One vector is turned by the same rotation once a step. Each row is the vector after some number of steps, and that number follows the row.
The counts run from 0 to 856.
[ 0.54 -2.33  0.98  0.04  2.38 -0.82  0.30 -0.80 -4.32  0.54 -1.50 -0.07
  1.51  0.35  1.71  1.70 -2.19  0.73 -1.89 -0.62  0.23  1.94  0.47  1.20
  2.14 -0.31  2.38 -1.10  0.77 -2.06  3.45  1.23  1.69 -1.69 -0.79 -0.59] -> 221
[-1.94 -0.06 -0.74 -1.15 -0.49 -0.43 -1.59 -2.92 -3.54  1.85  0.35  1.05
  0.82  3.29  0.49 -1.10 -0.72 -1.43 -3.70  1.30 -1.79 -2.08 -0.14 -0.17
  2.13 -0.70 -0.97 -0.32 -0.69 -3.52  1.16  1.13 -0.91 -1.57  2.86  0.77] -> 267
[-0.76 -2.50  1.03 -0.95  0.06 -0.61  0.02 -1.48 -3.34  0.12 -1.86 -0.27
  4.28  3.23  0.56 -0.17  2.51 -1.43 -0.08  1.79  0.10  0.58  0.24 -0.49
 -0.64 -0.04  0.02 -2.71 -1.69  0.37  4.53  1.61  1.46  0.18  0.77 -0.87] -> 48
[-0.52  1.41  2.15  0.86  1.32 -0.21 -0.16 -0.48 -4.21  1.66 -1.44  0.34
  3.33  0.29  0.95 -0.01 -0.35  0.94  1.48 -0.05  2.80  0.10  0.50  0.96
 -0.34 -2.42  0.47 -1.77  0.77 -4.23  2.73  1.39  1.31  1.23 -0.67  0.90] -> 219
[-1.13 -0.28  2.66 -0.22 -1.49 -0.60 -0.38 -2.71 -3.83  0.73  0.05 -0.40
  3.38  2.56 -0.39  1.85 -0.01  0.33 -1.60  0.42  0.33 -0.37  1.82 -0.45
 -0.30 -1.53 -2.58  0.22 -0.84 -4.05  3.81  0.33  1.75  0.77  0.64 -0.40] -> 177
[ 1.04  1.46  3.94  0.28 -0.10 -0.94  1.35 -3.00 -2.70  2.07 -2.56  0.66
  3.31  0.09  2.22 -1.23  0.18  1.24 -0.33  0.35  2.74 -0.56 -0.93  0.95
  0.05 -4.18 -0.22 -1.09  0.85 -1.33  1.98  1.23 -0.77 -1.25 -0.08 -0.32] -> 258
[-2.25 -0.05  2.61  2.64 -1.05  0.50 -0.38 -2.50 -2.03  0.22 -1.13 -2.01
  0.95  2.53  3.20 -1.30  0.80 -0.86 -2.80 -0.51  1.36 -0.99  0.50 -1.53
  0.05 -1.34  1.69  0.98 -0.77 -4.34  0.78 -0.34 -0.86 -1.42  1.78  0.72] -> 352
[ 0.12 -0.48  4.47 -0.18 -1.35  2.30  0.88 -1.62 -1.85 -1.41  0.06 -1.33
  2.49  2.61  2.07  0.21 -0.13  0.55 -2.48  2.51  0.92  1.25  1.01  1.24
  1.05 -0.71  0.48 -0.50  0.77 -3.44  1.80  0.37  0.35 -2.13  1.50  0.75] -> 690
[-2.22 -1.23  0.72  0.95  0.67 -0.40  0.38 -2.54 -3.65  1.49  2.41 -0.26
  0.91  1.47  0.67 -1.97 -1.52  0.11 -2.42  1.87 -1.73  0.24  2.61  2.02
  2.09  0.86  0.66  0.24  0.01 -4.18  2.20  1.01 -0.20  0.36  0.02 -1.20] -> 251
[-0.23 -3.14  0.61 -2.83  0.19  1.32  0.57 -1.49 -3.25 -0.55 -0.28 -0.46
  1.75  2.98  1.47 -0.92  0.14  0.29 -3.18  3.40 -0.12  1.17  0.32  0.98
  1.67  0.87  0.23 -2.70 -0.52 -0.95  2.92  0.40  1.46 -0.61  0.70 -0.93] -> 405
[-1.93 -2.43  0.45  0.60  0.63 -1.33 -0.02 -0.05 -1.91  0.65  1.01 -1.20
  3.04  2.56  0.99  0.14 -0.35  0.90 -0.35  0.45  0.21  0.22  3.53  1.55
  0.43 -0.77 -1.63 -0.47  0.05 -3.58  3.55 -1.13  3.80  0.56  1.12 -2.07] -> 589
[-2.36  1.16  1.15  1.30  0.50 -1.38 -0.42 -1.61 -4.15  1.50  0.02 -0.59
  2.64  1.00  1.80 -1.17  0.21  1.48 -2.02  1.08 -0.09 -0.18  2.77  0.14
  0.04 -0.91  0.62  0.54  0.98 -5.36  0.58  1.24  1.50  1.44  1.94  0.31] -> 804
[ 0.82 -0.43  0.61  0.23  0.75 -0.60 -0.34 -1.31 -1.70  1.95 -1.47  0.55
  2.80  2.06  2.82 -2.31  0.91  0.49 -0.01  0.76  3.60  2.03 -0.90  0.47
  0.06 -2.77  0.95 -1.70 -0.74  0.87  4.42  0.82  2.18 -2.77 -1.32 -0.87] -> 457
[-0.70 -1.97  0.87  0.79 -0.08 -1.54  0.79 -1.88 -3.42  2.63 -2.37  1.56
  1.47  2.14  0.91 -1.63  3.25  0.62 -0.86  0.31  1.62  0.29 -1.31  0.24
 -1.46 -4.50 -0.24 -1.74  1.31 -1.82  2.16 -1.35  0.64 -3.72  0.75 -0.17] -> 99
[-0.85  1.51 -0.69  0.18 -0.24 -2.03  0.23 -1.47 -3.14  2.65  0.73  0.46
  1.73  2.81  0.65 -1.71  2.62  2.43  0.87  2.71  0.60 -0.49 -0.48  2.19
 -0.22 -2.53 -2.09  0.65  0.07 -1.97  3.71 -1.70  1.87 -2.10 -0.11  0.23] -> 1
[ 1.23  1.08  1.37 -1.37 -0.55 -1.13  0.73 -1.85 -3.11  1.04 -3.09  0.62
  2.46  0.32  3.25 -0.49  2.34  0.60 -3.07  2.03 -0.08 -0.20 -1.13  1.21
  0.88 -1.44  1.38 -0.04  0.26  1.00  2.74  2.72  0.98 -2.29  0.18 -0.11] -> 813
[-0.40  0.75  1.93 -0.46  2.02  0.52 -0.02  0.77 -2.80  0.99 -2.67 -1.00
  4.80  2.37  2.54 -1.02  1.38  0.30  0.12  1.97  0.93 -1.86  0.70  0.77
  1.48 -0.54  2.60 -4.02 -0.56 -0.94  2.24  1.92  1.44  1.04  1.27  0.25] -> 560
[-0.76  1.25 -1.23  0.40 -0.43 -3.45 -1.23 -1.36 -2.64  3.47 -1.21  0.33
  2.32  3.11  2.01 -1.10  1.19  0.39 -0.26  0.07  0.51  0.16 -0.65  1.88
 -0.22 -1.99 -0.49  1.53  0.13 -1.27  2.54  1.34  2.76 -2.44  1.59  0.69] -> 142
[-0.81 -0.85  0.07 -1.26 -0.09 -1.73 -1.67 -0.81 -3.66  1.26 -1.39 -0.26
  2.52  3.15  2.03 -1.31 -0.09 -0.97 -0.92  1.14  0.84  2.66  0.73  0.98
 -0.94  0.45  0.37 -1.32  0.57 -2.07  2.72  2.61  3.28  0.89  2.39  0.59] -> 675
[-2.07 -2.08  0.41  0.09 -0.86  0.44  0.80 -1.95 -2.34  1.70  1.27  1.83
 -0.49  2.44  0.80 -4.75  2.54 -1.32 -1.99  2.64  0.35  1.42 -0.57  0.88
  0.07 -1.17 -1.37 -1.34 -0.96 -1.41  2.84 -0.94 -0.08 -2.27  0.15 -1.66] -> 781
[ 0.84 -0.78  2.64 -1.02  1.15  1.98  0.39 -0.66 -2.84 -0.36 -0.57 -1.21
  1.59  2.31  2.52  0.05 -1.31  2.65 -2.00  2.35  2.94  1.44 -0.51  1.59
  1.61 -1.19  1.81 -2.35  0.79 -2.17  1.90 -1.73  1.32 -1.96  0.49  0.55] -> 277
[-0.82 -0.77 -0.26 -1.39 -0.98 -1.07 -1.38 -3.02 -2.22  2.31 -0.77  0.52
  0.64  3.86  0.68 -0.87 -0.03 -1.41 -3.96  0.54 -0.95 -1.99 -1.68 -0.41
  2.10 -1.50 -0.83  0.08 -1.84 -1.35  2.91  0.71 -1.67 -2.39  0.97 -1.06] -> 425
[ 0.68  0.32  3.74  0.14 -0.40  0.99  0.27 -3.29 -1.98 -1.34 -0.95 -2.64
  1.99  2.61  2.68  0.80 -0.74  0.09 -2.14  2.65  1.36  1.34  1.21  1.05
  0.90 -1.52 -1.62  0.79 -0.34 -2.46  2.94 -1.13  0.19  0.03 -0.20  0.00] -> 532
[ 0.31  0.24  1.54 -0.44  1.85 -0.86  0.98  0.22 -2.07  1.60 -0.01  0.98
  3.10  0.99  1.48 -1.31 -0.30  0.96  1.41  1.99  0.41  1.69  2.07  3.71
  1.86 -1.58  0.11 -0.81  2.09 -1.81  4.10  2.19  2.93 -1.05 -0.64 -1.84] -> 4
[-1.89  0.92  0.58  2.59  0.89 -2.15 -0.42 -1.50 -2.11  2.35 -1.75 -0.50
  1.72  1.95  1.81 -1.55  1.57  0.75  0.20 -1.00  0.32 -3.41  0.52 -0.11
  1.05 -3.76 -0.14  0.01 -1.23 -3.12  2.11 -1.84  0.70 -0.90 -1.11 -1.19] -> 57
[-1.62 -1.16 -1.51  1.53 -0.45 -0.80 -0.87 -2.30 -3.06  2.04  0.78 -0.14
  0.50  3.31  1.98 -3.82  1.01 -0.69 -1.72  1.64  1.40  0.83 -0.71 -1.82
 -0.43 -0.68  1.85 -1.52 -2.47 -1.46  3.63 -1.15 -1.24 -0.81 -0.75 -0.22] -> 210
[-1.82 -0.01 -0.79  3.44  1.69 -3.17 -0.65 -2.28 -3.06  2.50 -0.03 -1.44
  0.94  2.36  2.52 -1.89  0.81  1.75  0.28  0.69 -1.82 -1.44  0.38  0.67
  0.68 -1.79  1.84 -0.19  0.02 -3.61  1.65 -2.28 -1.08 -0.04 -0.71  0.09] -> 253
[-0.71 -1.19  1.36  0.19  1.87  0.46  1.35 -0.51 -3.25 -0.01 -0.43 -0.22
  1.84  0.06  2.64  0.19  1.00  1.53 -2.01  1.57 -0.26 -1.88  2.62  2.14
  2.55 -0.32  0.42 -0.19 -0.63 -2.54  2.97 -2.28  1.91  0.44 -1.83 -1.85] -> 76
[-0.35  0.72  0.55  0.19  1.39 -0.24 -0.31 -1.76 -1.75  0.39 -1.85 -1.21
  3.15  2.54  3.13 -2.60  1.57 -2.95  1.10  3.15  0.91  0.31  0.43  1.27
  0.74 -1.06 -0.79 -1.51 -1.35  0.38  3.84  1.15  0.76  1.88  0.02 -0.41] -> 658
[ 0.41 -0.05  1.27 -0.46 -1.06 -0.29 -0.35 -2.38 -3.74  0.19 -1.02 -0.80
  0.79  2.23  2.46  0.86 -0.54  0.86 -3.42  1.56 -0.37  2.57 -1.40  0.54
  0.97  0.81  2.64  1.68  0.04 -1.95  2.86  0.99  0.86 -3.71  0.49  0.66] -> 280
[ 0.07  2.27  1.71 -0.53 -0.19 -0.60 -0.13 -0.79 -3.41  1.93  0.13  0.66
  3.84  2.03 -0.29  0.22  2.88  2.23  1.94  2.52  0.69 -0.09  0.21  2.73
 -0.37 -1.24 -1.66 -0.66 -0.19 -2.61  3.74  0.37  2.47  0.56 -0.28  0.04] -> 573
[-1.23  0.51  4.05  1.24 -0.27  0.87  0.50 -0.68 -3.60  0.37 -1.24 -1.02
  3.41  2.00  1.70  1.39  0.99  1.42 -1.62  1.16  0.21 -1.16  0.42 -0.22
 -0.06 -0.66  2.44 -1.20  1.53 -3.87  0.93  0.96  0.40 -1.60  2.81  0.92] -> 847
[ 0.70 -0.81  2.28 -0.29 -0.11 -1.43  0.51 -1.41 -3.69  1.14 -2.74  0.28
  3.41  1.98  1.04  0.40  1.76  2.30  1.17  1.06  2.08 -0.26 -0.65  0.27
 -0.67 -2.91  0.54 -2.66  0.89 -0.17  3.61  0.11  1.33 -0.77  0.23 -0.46] -> 829
[-0.03  1.86  1.45  1.45  2.12 -1.96  0.61 -2.18 -1.73  2.34 -1.89 -0.46
  1.80  1.57  2.51 -1.56  0.18 -0.95 -0.05  0.77 -1.64 -3.08 -0.39  1.44
  2.94 -1.61  1.25 -1.40 -0.31 -0.93  2.55  1.61 -2.66 -1.78 -0.62 -0.39] -> 540
[-1.65 -2.12  0.30  1.14  1.78 -1.28  0.54 -2.17 -3.22  1.85  1.49 -0.62
 -0.05  1.83  2.10 -2.61 -2.57  2.14 -2.08  1.09 -1.04 -0.22  0.88  0.97
  2.39 -1.20  2.31 -0.61  0.22 -3.08  2.08 -1.11 -1.15 -1.35 -1.73 -1.27] -> 665
[-0.39  2.60  2.00  1.47  1.42 -0.30 -0.42 -0.63 -3.30  0.63 -0.68 -1.70
  4.33  2.16  1.49  0.57 -0.81 -0.43  1.06  1.36 -1.17 -0.60  0.90  1.41
  1.53  1.14  2.38 -0.96 -0.64 -2.85  3.83  3.10  0.02  0.53  0.61  1.42] -> 164
[-2.01 -2.15  1.04  1.14 -0.76  0.27 -0.17 -1.98 -3.09  0.38 -0.78 -0.31
  3.11  3.06  0.67 -1.25  2.39 -2.54 -1.06  1.82 -1.08  0.76  0.18 -1.27
 -0.97  0.47  0.87 -2.73 -1.95 -2.24  3.25  1.44 -0.59 -0.07  2.45 -0.07] -> 620
